Named moves come first, each a turn or a mirror and shown by rows before and after it. Which of them, in which order, take the first row of each pair that follows to the second? Write the first one first, as in the answered first pair.
move J_897:
[-48, -10, -19, -26, 32, 37, 19, 29, -33, 6, -4, -13, -8, 24, -36, 12, -23, -21, 2, -2, 54, 8, 11, 18, 17] |-> [-54, -11, -15, -21, 29, 35, 19, 36, -30, 11, -1, -13, -12, 21, -37, 16, -23, -26, 1, -3, 54, 12, 16, 24, 20]
[-53, 10, 1, 39, 15, 9, -13, -21, 9, -7, 27, 19, -2, 21, -11, 21, -2, -29, -8, 23, 36, 18, 18, 39, 14] |-> [-50, 8, -12, 39, 33, 14, -9, -31, -8, -11, 19, 6, 12, 20, -12, 9, -21, -11, -4, 37, 31, 10, 29, 26, 23]
[33, 13, 33, -8, -43, 2, -8, -10, 16, -27, 31, 30, -17, 15, 43, 13, 31, -13, -10, -45, -43, -9, -43, -7, -6] |-> [37, 7, 3, 5, 7, 3, -6, -41, -32, -23, -10, -1, 24, 16, 52, -19, -10, 28, 14, -16, -58, -27, -11, -49, 13]
move J_9:
[22, 5, -4, -17, -20, -22, -22, -10, 12, -3, 10, 31, -7, 2, 30, 3, -1, 3, -8, -18, -32, -2, -12, -24, -14] |-> [32, -16, -19, -24, -1, 4, 2, -16, -7, -4, 8, 7, 11, 23, 16, -3, 4, 30, -9, 19, -32, -27, -1, -20, 6]
[34, -20, -3, -23, 7, 5, 20, 6, -26, 19, -35, -38, 12, -16, 2, -30, 6, 29, 21, 8, -27, -9, -2, -32, -3] |-> [-7, -20, 31, -3, -14, 20, 29, 21, 41, -1, 18, 15, -12, -16, -10, 24, 47, 27, 8, 22, -3, -7, 11, 28, 10]
[-17, 6, -1, 7, -15, 4, -10, 21, -9, 8, -11, -11, -15, 11, -16, -4, -2, -48, -2, -14, 20, 20, -11, -2, -4] |-> [-3, -8, -11, 2, -5, 21, 4, 16, -28, 5, -17, -28, -4, 24, -21, -11, 4, -32, -1, 11, 23, 5, -8, 1, 5]
move J_649:
[37, -11, -35, 0, -6, 7, -12, -3, -38, -13, 56, -3, 17, 9, 4, 21, 29, -7, -67, 17, 2, -1, -72, 4, -17] |-> [61, -16, -28, -16, -13, 1, -4, -3, -45, -7, 35, -20, 24, -4, 14, 8, 30, 17, -51, 19, -18, -6, -67, -15, -21]
[49, -13, 19, -26, -22, -14, 2, -7, 23, -2, 30, 17, -30, -6, 62, -13, 23, 45, 4, 7, -42, -30, -29, -24, 2] |-> [-9, -1, 13, -3, -10, 6, -12, -5, 16, -15, 69, 37, -55, 32, 36, 23, 22, -23, -28, 4, 17, -6, -42, 27, -1]
[-7, 12, 30, -1, -26, -25, -4, 26, 38, 13, -16, 3, -3, -42, -4, 1, 13, 6, 16, -24, -1, 12, 16, -1, -6] |-> [-27, 9, 29, 19, -16, -21, -6, 12, 45, 0, 8, 21, -5, -31, -7, 13, 17, 11, 8, -5, 7, 9, 27, 17, 3]
Pairs:
Between the rows of a pair lie two moves.
[-20, 1, -33, -4, 10, -18, -32, -1, -25, -26, 20, 58, 13, 60, 14, 24, -21, -38, -13, -21, 14, 24, -24, 8, 29] |-> [23, -47, -14, -30, -7, 13, 20, 6, -4, -18, 8, 27, 24, 52, 1, 21, 31, 39, 9, 31, -4, -28, -4, 20, 56] | J_649 J_9
[-56, 44, -71, 40, -13, -40, -58, -65, -31, 45, -67, -28, -3, -9, 34, -62, -31, -36, 11, -29, -4, 32, -15, -57, -4] |-> [-93, 48, -74, 67, 2, -35, -67, -79, -22, 24, -30, -2, -9, 12, 29, -35, -34, -47, -4, -10, 21, 37, -8, -24, 9] | J_649 J_649
[11, -16, -9, -19, -2, 45, 46, 33, -18, 13, -8, -39, 3, 27, -31, 8, 11, 20, -17, 36, 18, -15, -2, 28, 23] |-> [19, -16, -5, -27, -13, 40, 48, 36, -12, 17, -8, -36, 5, 18, -21, 2, 22, 28, -10, 32, 8, -22, 2, 23, 21] | J_897 J_649
[50, 38, 13, -37, -43, -7, 12, 9, 52, 35, 14, 21, -31, -22, 5, -4, 27, -32, 7, -34, -9, -1, -25, -24, -10] |-> [70, 40, -13, -29, -4, -12, 3, -27, 19, 28, -2, 6, 4, -17, 30, -27, -10, -2, 18, -17, -33, -20, -10, -67, -5] | J_649 J_9
[51, 32, 2, 19, 50, 17, -1, -22, -14, -5, 5, -14, 19, 19, 19, -9, 11, 27, -11, 9, -23, -65, -12, -36, 38] |-> [5, 54, 1, 32, 44, 18, -23, -6, -18, -8, 34, 7, -13, 42, -2, 15, -1, -54, -41, -22, 25, -21, -31, 5, 25] | J_649 J_9
[-6, -7, 18, 12, 1, 32, -20, -33, 20, 3, 40, 55, 17, 44, 16, 25, 11, 19, -18, 48, 1, -9, 45, 26, 26] |-> [29, -12, -13, -8, 22, 28, -15, -47, -37, 18, -8, 8, 41, 46, 19, -19, -21, 28, -6, 47, -19, -19, 35, -27, 18] | J_9 J_9
[-18, 14, -25, 14, 39, -7, -23, -35, -24, -14, -9, 6, 21, 17, 20, 4, -46, 6, 2, 12, 9, -10, 19, -17, -3] |-> [13, 10, -31, -18, 17, -11, -15, -20, -39, 2, -22, -14, 13, 24, 17, -4, -39, -21, -6, -12, 4, -9, -21, -30, -17] | J_897 J_9
[-10, 14, -13, 1, 6, -13, -25, 1, -15, 7, -10, 10, 1, -2, 8, -1, -24, -22, 9, -10, -7, 8, 5, -17, -3] |-> [7, 12, -4, -2, -3, -18, -23, -2, -2, 6, -6, 17, 3, -15, 20, 1, -9, 3, 15, -3, -25, 3, 10, -19, 0] | J_897 J_649
